Rotation paths and how fast each direction turns (degrees each step)
Each turn is a multiple of 5 degrees from 10 to 175, or 0.
Each row of a path follows its step; steps can be skipped.
path 1
step 0: [-10 -15   1  19 -11 -14  -3  10  -2  11  15 -23   2 -26 -17 -15  20  16
  12 -25  34  23  27  17   8 -18   5  -2 -17   9 -11  10 -10 -13 -19]
step 1: [ -9  16  15   3 -11  -8 -23  13   2  40   1 -15 -20   0  -6   3  29  21
  -5 -19  20   6  11   6  13  -8  40   5  -8   2  20 -13 -11  -4 -20]
step 2: [ -8  18  11  -8 -13  -6  -8   6  11  42 -13 -17   1  -9 -11  18  -6 -10
 -27  -7   3  25  26   9   1 -35  23   3  -6   6 -14  26  -2  -2 -20]
step 3: [ -5  15  19   8 -18  -4  -1  -7   3  30  -6  -2   1 -26  29  32 -20  25
 -13  -3   9  15  -1  -8 -10   0  44 -22 -14   8  -9   4   8  -7  -3]
step 4: [-20   2   6  10  -1  15   6  -7  10  30  -4  23  -8   3  -6  21 -24  16
  -9 -10  13  16  11 -21 -24   5  11 -18   6  -2 -30  15 -24 -26 -23]
step 5: [-14 -12  21  22 -27  36  -7 -20  -3  10 -24  24 -16 -12  -4   7 -15   8
 -25 -10  -4   6 -28  -6  -9  -6  11 -17  -3  -7  -4 -15  -9   3 -29]
step 6: [ -8 -11  19 -19   7  18  10 -35 -10  32 -16   2 -14  19  -5  26 -18 -15
 -16  -7 -14   9 -11 -25 -16   8 -19 -12  -3   3   6 -10   0  14 -28]
step 7: [ 14 -30   9   9 -14  13  23 -36 -11  -2  -2  -7   5 -23   1  10 -12  -3
   6  -7  -3  31 -20  -9  -5   2 -31 -28 -16  18  -9   1   4  13 -19]
step 8: [ 13 -16   6   0   9  12   9 -17  -2   8  15  -8 -17   6  -8  12  24  23
  30 -10   7  16 -16 -21   5  34 -23 -28  -2   6  11 -16 -16   4 -29]
step 9: [ 23  -4   0  11  -9  18  -1  -5  16   3   0 -12 -14  -5 -30  -8  36 -16
   8  -4   0  30 -14   5  23  -6 -31  -5   7   7  -1   7 -18  13 -38]
Directions:
[-12  -7  -2   2   0   2   6  12   8  -1  -2  -9   4  -9   1  -4  -2 -14
  -5   3   4   7   2   4  -6   0 -13   3   2  -6  -8  11  -8   3  -4] -> 160
[  6   4   1  -9   1  -4   4  -5  -1   2   1  -7  -3   0   3   5   1  -6
 -25   6  -2  -9  -1   7  -4  -6  -2   2   1  12   3   0   7  10  -3] -> 90
[-13  -1  -3  -1   9   6   5  -4  -6  15   8   3  14  -3  -4  -6   4  -1
  -1   0   3  -1   2  13   3   0  15   3  -4   0  -7  -6   1   4   4] -> 20
[  1 -15   2   2   4   5   4   0 -19  -6  -4   2   5  -3  -2   6   0  -2
   0 -10   2  -1   4  -7  -2   5 -10  14  -1   6   2 -11  -1   6  -3] -> 40
path 2
step 0: [-31  44  -9 -33 -12 -12  -5   2 -34   1   4  -9  -7  -6 -17 -42  -1 -19
   6 -20 -11  11  27  -8  12   6 -17  24  -8   9  -2 -15 -12 -27  18]
step 1: [ -7   8  19   3 -24  46 -12  -8   4   2   9 -19   7 -14 -15  21   5  -2
  21  24 -12   2  -7  -8 -15   6  36  29 -12  12 -10   9   0  -4 -58]
step 2: [  8  25   5   6 -18 -24   3   3  12   6  41  42  15   2  16 -12  23  12
 -25  31 -21   0  16  37   2  11   9 -19  11  -5  14  13  -1 -31   7]
step 3: [-25  -7 -24 -11  11  24  -5 -18 -37 -38 -27  11 -22 -15  22 -20  -5 -12
   2  21 -27  10 -12   6  28  10   3   3 -23 -17 -15  -9  29  -7   1]
step 4: [ 48  -1  -1   0  -5 -10  24  -3  12   3  12  13 -37 -25 -13  35 -27  13
  12  16  -9  14 -30 -14 -36   7  10   2 -13 -24   6   2 -12 -11 -15]
step 5: [ -8  -4 -34  37   1   1 -16 -14  -2   0  21  -5 -12 -17  13  -4   5  14
   6   0  21 -29   9   4  22  -8 -39 -40  26 -16   7  20  -4 -37  11]
step 6: [-35 -42 -35   8  16 -26 -12  22 -20   2 -21  -5 -20   5 -10   6 -29  21
 -11 -31 -11  10 -18  19  -1   3  21  21 -12  10 -17  -8  -2   0 -16]
step 7: [ 18   2  38   3  -5   2  13  18  22  13  15   7   1 -35 -15 -31 -25  28
  24 -19  22 -11  -9   0  13  -4   9 -25   3 -21   6  -3 -21  39 -16]
step 8: [ -8   7  -4  25   0 -28 -24  -2 -17  40 -28 -24  24  18  30  14  20   7
   7  29  23   0   6  16  30  -7 -22  -5  -9 -10 -11 -23 -20   7   6]
step 9: [ -4  24   5   0  -3  -4  10   9 -10  13  -4  -9 -38  10   5 -16  -5  12
 -53 -16   1  -5 -25 -29   7 -14  26  15  -9  42   2 -14  17  32   1]
Directions:
[  2   4  -4 -13   8   0   8  -5   5  -3   3  -9   3  -2  -5  -2  -5   3
   6  -5 -10   5  -3  -2  -1 -10   0  -5   4   0  -1 -17   6   1 -17] -> 120
[  3   4  -5   3  -3 -17   0   5  16   1  10  -1  -5   4   4   0 -12   3
  -1   4  -2  11   8  -4  -4   0   9  10  -1   1   4  -2   5   3   8] -> 155
[ 10  -8  -2   3   1   9   4  -2   9   4   0  -3   4  -1   5 -11  -3   4
  -5  -1 -11 -10   1  -3  -9  -6   0   4 -18   2   2   5 -11   0  -2] -> 130
[ 11   7 -12  -6   4 -14 -10   2   2  -1  -5  -1   7   1  11  -3   8   0
   5   3  -6  -9   4   2   5  -5  -2  -3  11  -1   0  12  -3   1  -4] -> 125
[ -7  -2  -3   5  -4   2   8   2   4   3   5  -5   9   3  11  10   6  15
 -13  -3  -8  -6  -6   2   6   0  -2  -2   6   8   0  -2   9  -8   7] -> 110
[  6  11   1  -3  -4   2  12  18   5  -3   7   8  -4   5  -2  -1   6   3
  -1  -7   8  -1   3   6  -2  -1  -8 -11  -7  -4  10   5   3   0  -6] -> 140
[ -2  -1  -1  -1  -7   2  -6  -6   5 -13   3   6  -9  -1   5  13  -6 -10
  -2  -2 -17  -6   4   3  -2   7   3 -12  -3  -9   2  -1  -1  -5  -1] -> 35
path 3
step 0: [-13  -7 -25   6   3 -44   7  29   5   4 -35  13  21 -16  -8  -2  -1  10
  31  10 -18  -1  15 -35  -7  25   8 -25 -15 -25  11  -5   4 -10  27]
step 1: [-45   2   6   0 -15  -2  18  -9  41  -8  20  27 -23  10 -13  -2 -35  21
   3  -3 -33  27   2 -11  -1  20  25 -12  13 -12   8   2   4   4  17]
step 2: [ -4   0  -4  29  29  -2  14  26  10  -1 -23 -15  10   1  -2   6 -37   3
  -1  19 -25 -26  -3   1   5  27 -10 -41  16 -15   2  22   2  10  43]
step 3: [-44  12  23  -4  -1 -33   4  25  17  -4   4   4  13 -10 -19  -7  -9  18
  14  10 -14  32  11 -23  12  21  -9 -18 -14 -28  -3  39 -12 -18 -12]
step 4: [-26  22  -2   4   0 -21  10  14   6 -35  -7   7 -31  17   1  -1 -43   9
   4   7   4  13  -3  12  -6  -4 -18 -37  35 -13  20  -1  27  -2  29]
step 5: [-30 -19  11  12  20  -7 -31  41  12 -12  -6  -7   7  17   2 -12 -14 -22
  -1  -8 -41   1 -14 -23  19   6 -17 -36 -17  -7  23  19 -10   7   5]
step 6: [-41  13  -1 -16  -7 -22 -13   6 -12  -8  -5  -1 -35   1 -27 -17 -22  13
  22   2   3  -4   7  31  24   0   9 -31   7 -42   4  19 -25 -14   2]
step 7: [-24 -11 -34  29   5 -30 -20  23 -18 -11 -18  11 -16   2 -12   0   0  -6
   8  -8 -16  12 -29 -15   0  20  -6 -21   7 -21  30   2  46  -5  12]
step 8: [-26 -30 -10  -8  -7 -27 -10  15  31 -21   0   6 -18 -18  -5  -5 -36  -1
   8 -26 -46  -8   4  -4  13  -7  20  -6  -6 -25  13  -6 -33  -2   6]
step 9: [-29  15 -25   4  10  15   5   5  -6  22 -24   3 -14   0 -16  -3   3  10
  33  16 -30  -1   3   8  13  22  17 -28   9 -44  13  -5  12  -3  43]
Directions:
[ -1   4   0  -1  -5  15   6   0  -8   0  -1  -6 -11   7  -5  -2  -5   1
   3   1  -3   3  -6   7   2   4  -1   5  13  -1  -6  -2  22   2   3] -> 140
[ -5   2   2   2 -11 -19   3  -3  -8  -6  -5   3  -3  -1   1   1   5   5
   0   8  13   9  -1  -7   0   5   3  -1  -4  -1  -6  -9   9  11  -6] -> 110
[ -2 -10  13   4  -5  -1  -5   0  12   3  12  -1  -5   1  -2  -5  10   4
  -1 -10  -5  11  -2  -7   9   6   1   7   8   0  -2   6  -1   1 -10] -> 160
[  0   9  10   5   7   2  -6   1   2 -12   0   3   4   3  -2   4  -1  -5
   0   2   4  11  10   3  10 -12 -13  -9   0   8 -11   7   4   0   2] -> 40
[ -4   8  -1  -1  -6   9  -8   2   8  10   5  -8   2   4   8  -7  -3   1
  -3  -4   4  -2   3  -6   8  -6  14 -16  -4   4  -1 -10   3  10   4] -> 95
[ -1  -1  -3  -4   0   0  -1   8  -6  12  -3   6   9  -1  -1   0   1   2
  13   6  10   5  11   1   5  -2  10  -2  12   3   6   6   3 -12 -10] -> 115
path 4
step 0: [-17  12   7  -7 -22 -21  -1  26  -1   2  24  23  -4  24 -21 -11  11  -6
 -22   8   2 -13 -12  13   1 -26  39  13 -15  -4  25  36  -8 -27   0]
step 1: [  1  -3  -8  -8 -13  -6 -24  25   3  10  11   8  -3  23 -55  19  -2 -15
   1  18 -11   5   9   2 -30  22  19 -12  -6 -16 -29  11   5 -17  32]
step 2: [  3   0 -12   6  14  -5   6  26 -16   9  30 -33 -37  25 -10  11  26 -12
  15  -4  31  -9  -4 -24 -20  -7  -9  -1  16   4  -5  11   5 -31  25]
step 3: [ 15  30   1   9 -16   6   3  -6  37   4   9  -8  -8   9 -28 -24  -3 -20
   2 -20  44 -27  -4  18 -18  -8   9 -11  10  -8   6   0  10 -41  -4]
step 4: [  7  29 -14 -48  -7 -24   3   8  26   0  26  22   3   9 -16  -3  11 -14
  -2  22  -6 -12  12  -4  -3   4 -14 -33  12  26   3  11  26 -25  -4]
step 5: [-19   9   7 -16 -14 -12 -10  32  21  30   7 -10 -31  25 -19   2   9 -29
  -9   3 -13   0  -3 -10  35 -35   2 -22   2  -3   4  18 -23 -13   8]
step 6: [-24  26   6   3  -4  21 -29  20  11 -22   7   8 -17   3 -49   8  14  12
  -3  10  -2 -10   1  -7   5  -1  10   2  35 -35  -5   6   4 -27  23]
step 7: [  5  -5   1 -13 -29   1  25  39   2 -13  15   9  -2   9 -23  22  15  15
  23  -6  35   4 -10 -10  -3   4  17   1  17  25   9  31   7 -29  22]
step 8: [  0  10  -1  19 -15 -11  -9  -5  26  -1  32 -10  -6   8 -26  -6 -30 -32
 -15  10  23  17  -6  -3 -22  -6   4  -2 -11  18  -2  42 -10 -38  13]
step 9: [  5  11  -6 -16  -7 -18 -13 -11  -3 -20  34   7 -15  42 -40 -10  22 -33
  13   6 -16 -30  11 -18 -23 -15   1   7   3   8  -6   2   7 -12  -3]
Directions:
[ -8   5  -4 -11   8   1  -2  11   0   1 -10  10   2 -11  -2 -11   5  -9
   3   1  -5   0   1   3   4 -13  -4   6  -4   1  -7   0  -1  -2 -12] -> 65
[  6   6   4   4   3   0   9  -3  -3   3  13   1   4   3  -3  -1  -1   2
  -4   8 -12   5  11   3   2  -4  15  -7   0   9  -6  -5 -12  -2  -9] -> 85
[-13   5   3  -4   1 -10  17   0  -2  11  -2  -3  -8   6   6   4   0   5
  -4 -10   8  12  -2  -8   0  -6   0   5  -6  -2   4   1  -4  -2  -5] -> 140
[  6   1  -3   6  -1  10   1   1   4  -5  -2   7  -1  -2   9  -2   9  12
   4  -1  11   9 -10   4  -8 -11   3  -5  13   1  -3  -7  -1  -8  -4] -> 90
[  8 -10   4  -3  -9  -4   4   8  -7   0   4  -5   5   9   8   0  13  -2
   9  -3   1 -13  -5  -1  11 -10   7   6  -1   5   6   1   0   4  -3] -> 155
[ -3  -7   6   1 -14   0  11   8   0   0   3  -2 -11 -10  10  -1   2 -11
   1   2 -11   6  -1   0  -5  11   1  -3   6   0  -8   1  10  -2  -4] -> 125
path 5
step 0: [-42  -9  -7 -26  19  -4 -36   7  -6  19  27  13 -31   7  12  14 -12  30
 -40  24 -25 -10  20 -17  14   4  -6  -6  12  -5  15  16  17   6 -10]
step 1: [  0 -17  -2  22 -28 -14 -12  15 -18  15  -6 -13 -14 -26 -18   0  -3  35
  30  -5  -3  29   9 -32 -22  -1  -7   0  41 -30  10  29   0 -22 -11]
step 2: [ 28  18  -9  18 -29  -2 -21 -10  22  10 -28 -10 -39   5  18   9  -1  20
 -21  18 -15  18   0  13  14  -9 -12 -43   3 -25   9  -5 -24  33   5]
step 3: [ -1 -34 -33  -1  20 -36   8  11  -9   0  19 -35 -24   4  -3   8 -12  27
   7  14   8  -8   6 -26  45  -8  24 -15  19   9   2 -32  -4  11  -2]
step 4: [-29   8   2 -26  -9   2  -7  11 -41  -7 -18  10 -41  12  -5 -15 -16  35
   6   9  21  -3  32  -2   3 -10 -16 -21   0 -13   0  14 -27 -35  24]
step 5: [ -4  26  21  27 -34 -11   1  -9   2 -18  -2 -22 -35  -8 -13   8  -4   3
  41  27 -27 -21  14 -23 -31 -18   6 -22   8   4  22 -21  -1  13  -8]
step 6: [ -2   3   8  13  32 -22  -6   5 -40  -1 -22 -11 -16  26  27  23   3  15
 -25  16 -22 -18 -26  13  21 -23  -8  -8  17  -3  41  -6 -14   5 -21]
step 7: [-34  -4   8 -22  12 -47 -12  27 -15 -31  16  -5 -28 -11  -8  16  -5   8
  20  -2   1  19 -19 -23  -5  38 -19  -6  22 -19 -12  -6 -24   2   1]
step 8: [ -3  18  10  -3  -9 -12 -29   9   4  18 -18   7 -46 -20  12  -5   2   0
 -33  26 -23 -25  36  -9 -19  31  10 -14  23 -13  20  19  14  -6  20]
step 9: [  5 -41  10  32  15  -9 -17  -2  10  25   5   3 -10  -8 -15  14   9  37
  30  19   2   0   9  -6   0  -4  -5 -17  31 -17  39  -1  -3  18 -44]
Directions:
[  1  -6   4   6  -1 -11   4 -13   7  -4  -1  -3   2 -12  12  -2  12   2
  -2  -7   1  -1   3   3   0 -12  -6   2  -6   0  12   1  -9   7   1] -> 100
[ -2  -3   6  -7  -1   1   0  -9   2  -6   1   6  -7 -10  -5 -15  -1  11
  -4   7  -6  -6   6 -10   2   7   2  10  -6   6  -5   7  -2 -11  -5] -> 95
[  8  11   9   7  -1   3   0   3   7   3  -7  -6  -1  -3   7 -16  -4  -2
  15  -1  -7   2   2   3  -3   7   3  -7   1  -1   6   8   6   1  11] -> 110
[ -6   1 -13  -4   3   0  -4   4  -7  -7  -6   4  10  -9   0  -3  -5  11
   9  -6   6   5  -6   0  -6  -1 -17   3   8   5  -1   4  -2  -3   9] -> 120
[ -7   9 -17   8   3   2 -10   9   6  -1   5  -4   0 -10  -1  -5   1  -6
  -8   6  -7  -2   1  -7  -1  -4   1   3 -10   3   8 -11   5  -1   4] -> 135
[  2  -4  -4   8   6   8   6  -7 -11   4   9  -2  -8  -8  16  -1  -9  -1
   3   8   2  -5  -2   1  -8   4  -4   2  -1 -14  -9  -5  -2   2   0] -> 0
